The rows of Z fall into 3 groups, which share some directions, and each row is roughly a mix of its group's hidden directions.
Z, 88 rows:
[[-17   1  10  14 -12 -11   5  25   2   0   8]
 [ 11  -4 -14 -22  -1  -1  15  13  11  -2  16]
 [ 27   1  -4  -1  -6  -7 -13  16   2 -18  -2]
 [ 11  17   3  19   6  -8 -10  -4  14  14  15]
 [  6  10  12   9  -1  26  -8  -7  -6  11 -16]
 [  5   1 -34   8  -1   6   2  -6   8  14   3]
 [ -1  22   0 -10   1  -9   8  23  -5  11  12]
 [ 10  -4  -2  -1 -20 -25  -6  -8  10 -14  -3]
 [  2  -8  -6 -20  -9 -25   2 -10  14  -1   8]
 [ -1  -3 -21 -28   6   2   2  10  11   0   9]
 [-32   0  -1  -1 -10  -7   3  12   1  14   9]
 [-12  -3  -7 -25  12  -4  -3   7  -4 -19 -11]
 [  4  22  16 -15   4   2  -3 -12 -15  -9  -8]
 [-12   7  10  -1  -9 -21 -18  16 -14   0  -1]
 [ -9  -4  -2  25   7  12 -11   7  12  -6 -19]
 [  7   0 -25 -12 -11 -16  -1  -5  -2   5  18]
 [ -9  20 -29  -6   4  -2 -13  -2  -1   2  -6]
 [  6  -3 -12 -32  -2  -9   5   3  12  -7   4]
 [  9   9 -22 -22   2  -4 -14  12   2   8  -4]
 [  5  -1  23   8 -18  18   7   9 -13  -3   4]
 [ 16 -13   8   6 -21   6  12   8  -7  11  15]
 [ -8  -6  26 -15   9  -1  -4  12   4 -17  -6]
 [-11  16  -8 -17   6   2   4 -16  10   5 -20]
 [-15  -7  12  29  -1 -15  -8   0  -1  -2  -5]
 [  8 -22   3  23   6  -2  -2   4  17   7 -10]
 [  9  14 -25 -17   3  -2   4 -15  -3  10   7]
 [-10   5   5 -13  17  18   2  -7  -1  24   2]
 [ 14  18   8 -21   2  -3 -14   5 -11  -1 -13]
 [ 25 -16  -9   4  -8  -4 -14   0  -3 -14   8]
 [  0  12   2  28  16   7  -2  12  -3   7  12]
 [  2   6  -8 -10  19  17  10  16   3  10  15]
 [-28   3   9   2   7   8  13 -11   0  17  -3]
 [ 26  -1  -7 -16   6   6 -16   9 -10  -1   8]
 [ 25 -18   4   7   0   7 -15   2  -4 -16   0]
 [  6  -6 -17 -22  -3   0 -20  10  -8   5  11]
 [  0  -9   4   9  -8   0 -13   1  13 -21 -23]
 [ -4  -8  -6 -27   2  -4  13  -5   9  14  14]
 [-23  -6   1  10   0   0  16 -20   0  14   7]
 [-15  -8   8  17   7   7  17 -20   6 -10   5]
 [ 14  -7  -8 -26 -17  -6   4  -1  10 -12  -5]
 [-17   9  12  -6  16  16   7 -10   1  11 -17]
 [-12 -21  -6 -12 -10  -6  15   6 -12 -16  -4]
 [ 16  14   8  26  -7   0 -12  -7   8   9   3]
 [-12  19 -15 -12 -10 -16   3   1  14  -2 -12]
 [  1   2  12  21   6   0  25 -18   1   1   3]
 [ -5   6  23 -11   9 -15 -14   5  -5 -11 -12]
 [ -1  -1  -4  10   4  18   6  22 -15 -17  -6]
 [ 12  -5  24  -7  -2  23   9   7   0  -9  -4]
 [ 12  -1 -27   6  -1  19   9  -7   9  10   2]
 [-11  11  12  -8  -6 -11  11 -16 -18  -6  15]
 [ -7   9  -2 -24  23   6  -3  -3   8  14   4]
 [  8 -24  -1   2  14  -3  -3   9  24   3  -8]
 [ -5   1   9  -9   4  10   0 -20   4  29   2]
 [-21   9 -12   1  17 -17  -7 -15   5  -7  -5]
 [-23  -2   3   9  22  10   5   5 -15   9   5]
 [  4  -8  -3   0  13  11   9 -32  -5   9   3]
 [ -4 -12  11   0  13  16   0   2 -17  16  17]
 [ 19  12  18  -3  18  14   0  11  -6  -3  -8]
 [  4  14   6  21   3  -1 -20   2  -4 -15 -16]
 [-10  -8  10  -2  19  -7 -14   9  15 -12 -17]
 [ 26   6   2  10 -23  -2  -5  -7  13   2  -1]
 [  9   1  -4  -4  16  18  14 -22  12  -5  -5]
 [ -2   3 -15  25   5  11   8 -22   5   3  -4]
 [-10  -3  -3 -26   3 -20   5   1  -1  -2  18]
 [ -4   2  19  10  14  -6   6 -26   0  -9  -7]
 [ 25   5 -11  -7   4  -6   6  -3 -11   6  22]
 [ -7  -6  12  -2  18  16  10  -9  15 -17  -8]
 [-10 -18  -7   6   0   3   7 -28  -4  10  11]
 [  2  -9 -18  -4 -17 -15 -10  11  -3   0  20]
 [-19  12   6 -10  14  12   9 -11   2  14 -13]
 [ 10  -6  -2 -27 -18   5   1  -7   4  -8 -17]
 [ -4 -10 -12  -9   3 -16  16   9   6   1  24]
 [ -5 -10   0 -21  -4  -6  11 -15   8  20  11]
 [ -5 -16  -2 -29  -9   8  14  -4  -4   2  -6]
 [  5   7  26  19  10   7  12   9   0  -7  -8]
 [-22 -16   2 -13   3 -12  10 -13  -3  14   8]
 [ 10  -7  19  15 -10  -1 -13  20  -4   4 -12]
 [ 19  15 -16 -13  -7 -16  -1  12   0  -3  11]
 [ -1  11 -10 -14  26   6   1  17   6  -1  11]
 [ 30   7  -8   4  -4 -11   2  -6   7 -18  -4]
 [ -5  16   6  20  18  12 -15   6  -9  -3  -9]
 [ 15  -5 -18   9  -6 -13   6 -12  -1  21  11]
 [ 10   3  -1  27 -11 -12  -6   9   0 -19   0]
 [ -3  -7 -26   6   9 -18  -8  -2  14  12   0]
 [  8  19 -18 -11   1 -11 -18   2  -7  10  -9]
 [ -7 -18  19   5  11 -19  -7   8  11  -6  -7]
 [ 11 -12  -9 -14   8  10  -8  -6 -16  13  19]
 [-16 -14  19  15   8  14   8  -8  -7  10   4]]

One row of each group comes first, with its name. Which group is each row after those in?
[  2 -14  16   7   7  17 -15   2   2 -12 -19]
G
[  0  -7  -5 -34  -2  -1   9  -8   9   9   3]
F
[ 17 -19  11   1  11  14   6   4  18  -2 -10]
Y

[24 14 -6  4  1 18  3 16 10  2  8]
F
[  1  10   8  23  -1  -9 -20  -5  -3 -12 -15]
F
[-30   8   6  -3   5   4  13  -6   1  18  -2]
G
[  7   9 -22 -17 -13 -15 -10   5   8  -8  -4]
G
[-12   5 -22   4 -13  11  13  -5  -5   3  19]
Y
[ 11 -11  -8   5 -22 -16   8   8   2 -19   5]
F
[ 21  24  -2 -15   7  -2  -2  11   3  -7 -10]
G
[ 13  10  -7  -2   3  14  -4  21  -2 -22 -11]
F
[ 17 -15  -1  21  -9 -10   5  -2  -4  -8  19]
G
